Small tables with named rows and columns. After each table, cells are looked up by row and column.

vogasa
      gizu  lupobo  sesedo  gek  dav  telid
vid     54      42      84   63   43     28
tepa    42      64      70   70   34     30
kib     71      76      27   59   35     22

telid of kib = 22
telid of vid = 28
gek of tepa = 70
sesedo of kib = 27
dav of tepa = 34
gek of vid = 63
sesedo of vid = 84
gizu of kib = 71
telid of tepa = 30
lupobo of tepa = 64
gizu of tepa = 42
dav of vid = 43
gizu of vid = 54
sesedo of tepa = 70
lupobo of vid = 42
gek of kib = 59
dav of kib = 35
lupobo of kib = 76

par:
         tefak  suno  siti  riv  molapi  bagi  mubir
gov         11   125   148  143      49    72     75
lukagel     16   137   153  164      23    74     67
visoz       99   208    29  111       5   191    152
vitadi      17   192    80   24      28    66    157
bovirip    156   211   173  120      97   143     20

mubir of vitadi = 157
tefak of bovirip = 156
riv of gov = 143
bagi of lukagel = 74
riv of vitadi = 24
tefak of vitadi = 17
bagi of visoz = 191
siti of bovirip = 173
siti of vitadi = 80
suno of lukagel = 137

vor:
cols = gal, rel, filolo, kure, nuf, zuzubu, bovep
kuf: [161, 201, 77, 174, 184, 185, 235]
fak: [221, 178, 192, 177, 146, 122, 219]
sovizo: [222, 173, 202, 176, 142, 118, 210]
zul: [123, 201, 34, 167, 198, 213, 219]
ketul: [225, 165, 221, 173, 135, 110, 198]
seral: [124, 197, 42, 165, 195, 209, 213]
somasar: [120, 192, 47, 163, 193, 208, 202]
gumezu: [121, 111, 195, 131, 139, 150, 68]
nat: [226, 172, 208, 176, 140, 115, 210]
fakezuf: [228, 169, 218, 175, 136, 110, 204]
soz: [114, 112, 186, 130, 142, 156, 67]
rovil: [143, 206, 46, 173, 195, 202, 238]
tobasud: [210, 182, 171, 177, 153, 134, 222]

fak, nuf: 146
soz, kure: 130
kuf, zuzubu: 185
zul, kure: 167
tobasud, kure: 177
ketul, nuf: 135
fak, zuzubu: 122
fakezuf, zuzubu: 110
somasar, bovep: 202
kuf, filolo: 77
rovil, nuf: 195
fakezuf, gal: 228
Row with the largest filolo: ketul

bif:
columns: kigavef, zet, lupiva, vanob, luv, lolozeg, mibi, vivapu, tiker
buk: [-11.4, -7.9, 3.1, -16.6, -10.0, -5.8, -10.9, -4.2, -66.9]
fazad: [-8.9, -6.6, 12.5, -24.2, -8.4, -22.0, -27.4, -13.9, -71.5]
paze: [-9.8, -5.9, -37.5, -48.6, -6.2, 1.7, -0.8, 2.4, -52.7]
mezep: [-2.9, 1.1, -49.3, -78.1, 1.9, -5.0, -7.7, 2.5, -61.6]
kezu: [-7.2, -4.6, 0.1, -36.6, -3.5, -30.1, -38.9, -16.3, -59.1]
fivigo: [-8.5, -6.1, -28.1, -54.2, -4.3, -23.5, -28.8, -12.9, -45.5]
niteb: [-6.0, -4.6, -10.2, -54.1, -1.1, -47.3, -57.1, -26.3, -45.6]
teb: [-62.9, -70.2, -35.4, 61.3, -70.9, -22.1, -8.3, -50.8, 90.7]

teb, lupiva -> -35.4
fivigo, vivapu -> -12.9
paze, tiker -> -52.7
kezu, vivapu -> -16.3
mezep, lolozeg -> -5.0
kezu, tiker -> -59.1
niteb, luv -> -1.1
fazad, lolozeg -> -22.0
niteb, lolozeg -> -47.3
buk, lupiva -> 3.1
mezep, vanob -> -78.1
paze, luv -> -6.2
fazad, mibi -> -27.4
paze, vivapu -> 2.4
fivigo, zet -> -6.1
mezep, kigavef -> -2.9
kezu, lupiva -> 0.1
fivigo, luv -> -4.3
niteb, mibi -> -57.1
buk, lolozeg -> -5.8
Which row has the largest vivapu? mezep

ref:
cols = temopap, kir, sudedi, pulof, mabok, laf
ris: [59, 153, 115, 115, 120, 122]
garo: [41, 137, 146, 223, 115, 136]
suparik: [62, 150, 131, 109, 126, 128]

ris, sudedi: 115
suparik, laf: 128
suparik, pulof: 109
garo, pulof: 223
ris, temopap: 59
garo, sudedi: 146
ris, pulof: 115
garo, mabok: 115
suparik, sudedi: 131
garo, temopap: 41
ris, laf: 122
ris, mabok: 120
suparik, mabok: 126
garo, laf: 136
suparik, temopap: 62
suparik, kir: 150
Row with the largest temopap: suparik

Table gugofab
        sasar  zik  nat  bug  zodugeb  bomeb  supulof  miruzu  reded  gabi
tifi      105  253  132   99      109    101       99     108    169   108
funi      197   23  144  190      156    164      189     151     98   192
zefuve     79  143  189  130      180    161      109     188    178   164

zefuve, nat: 189
funi, bomeb: 164
zefuve, sasar: 79
tifi, bug: 99
funi, miruzu: 151
zefuve, zik: 143
tifi, nat: 132
zefuve, bomeb: 161
tifi, miruzu: 108

maneb.tsv
	nabu	nazeru	rad	guva	zazoz
vip	0.7	0.6	0.5	0.6	0.6
voza	0.5	0.4	0.7	0.7	0.4
nefu	0.8	0.8	0.3	0.5	0.8
voseli	0.6	0.6	0.6	0.6	0.6
fav	0.4	0.4	0.7	0.7	0.4
tobo	0.3	0.3	0.8	0.8	0.4
fof	0.8	0.7	0.4	0.6	0.7
lus	0.7	0.7	0.5	0.6	0.7
fimol	0.5	0.4	0.6	0.7	0.4
numipeb	0.4	0.4	0.7	0.7	0.4
mov	0.1	0.1	1.0	0.8	0.1
lale	0.7	0.6	0.5	0.6	0.6

lale, guva => 0.6
tobo, guva => 0.8
voza, nabu => 0.5
numipeb, rad => 0.7
mov, rad => 1.0
tobo, nabu => 0.3
lus, guva => 0.6
fof, zazoz => 0.7
vip, nazeru => 0.6
lus, rad => 0.5
fimol, rad => 0.6
lale, nazeru => 0.6
numipeb, zazoz => 0.4
mov, nabu => 0.1
tobo, nazeru => 0.3
vip, guva => 0.6
lale, zazoz => 0.6
voseli, guva => 0.6
fav, guva => 0.7
fof, rad => 0.4

sov.tsv
	seb	nunoruv	fese	ful
votenes	-34	-2	-74	-5
mup	-8	7	7	-7
ravalof	-15	71	-3	48
nuboza	17	-13	67	-4
ses	22	-31	28	-10
nuzuru	1	-19	39	-19
gik	49	-44	12	-14
tidome	29	62	83	77

ravalof, ful -> 48
tidome, nunoruv -> 62
tidome, fese -> 83
nuboza, ful -> -4
votenes, fese -> -74
nuboza, fese -> 67
nuboza, nunoruv -> -13
mup, ful -> -7
ravalof, seb -> -15
votenes, seb -> -34
ravalof, fese -> -3
nuzuru, fese -> 39
ses, nunoruv -> -31
gik, seb -> 49
nuzuru, nunoruv -> -19
gik, fese -> 12
ses, ful -> -10
nuzuru, ful -> -19
mup, seb -> -8
Row with the largest seb: gik

pabug:
	sen	gekoni
tibog	8.80	3.05
rerifur	5.51	9.24
vomiv	2.59	1.24
miv	8.55	7.22
zoso	2.53	8.51
dazab	7.63	8.30
vimafo	7.52	8.33
rikefur	7.13	1.11
zomezok	5.85	0.64
dovigem	3.93	0.67

gekoni of dovigem: 0.67
sen of tibog: 8.80
gekoni of vomiv: 1.24
sen of dovigem: 3.93
sen of miv: 8.55
sen of vomiv: 2.59
gekoni of zomezok: 0.64
sen of zoso: 2.53
sen of rikefur: 7.13
gekoni of dazab: 8.30
Row with the largest sen: tibog

pabola =
          sus  leduda  dabogu  banalep  nuboge     ger      sek      rek     kat     dad
leson   1.815   2.623   0.026    0.142   0.681   0.145   -2.213    0.749   2.180   1.849
rogi   -0.137   3.418  -1.706    2.570   0.221  -2.282   -2.632    0.058   1.596   2.264
kuz    -2.648   2.967  -1.414    5.740  -2.889  -4.690    0.687    5.105  -1.127   0.910
dapef  57.609  21.499   3.388  -58.685  45.075  43.467  -64.868  -57.185  55.104  28.132
soguv  57.634  18.056   5.222  -60.538  45.682  46.117  -61.439  -57.937  53.671  26.189

kuz, sus -> -2.648
soguv, banalep -> -60.538
kuz, banalep -> 5.740
soguv, kat -> 53.671
rogi, sus -> -0.137
leson, dabogu -> 0.026
rogi, ger -> -2.282
soguv, leduda -> 18.056
dapef, sek -> -64.868
leson, dad -> 1.849
leson, ger -> 0.145
dapef, banalep -> -58.685
leson, nuboge -> 0.681
rogi, kat -> 1.596
rogi, nuboge -> 0.221
Row with the largest rek: kuz

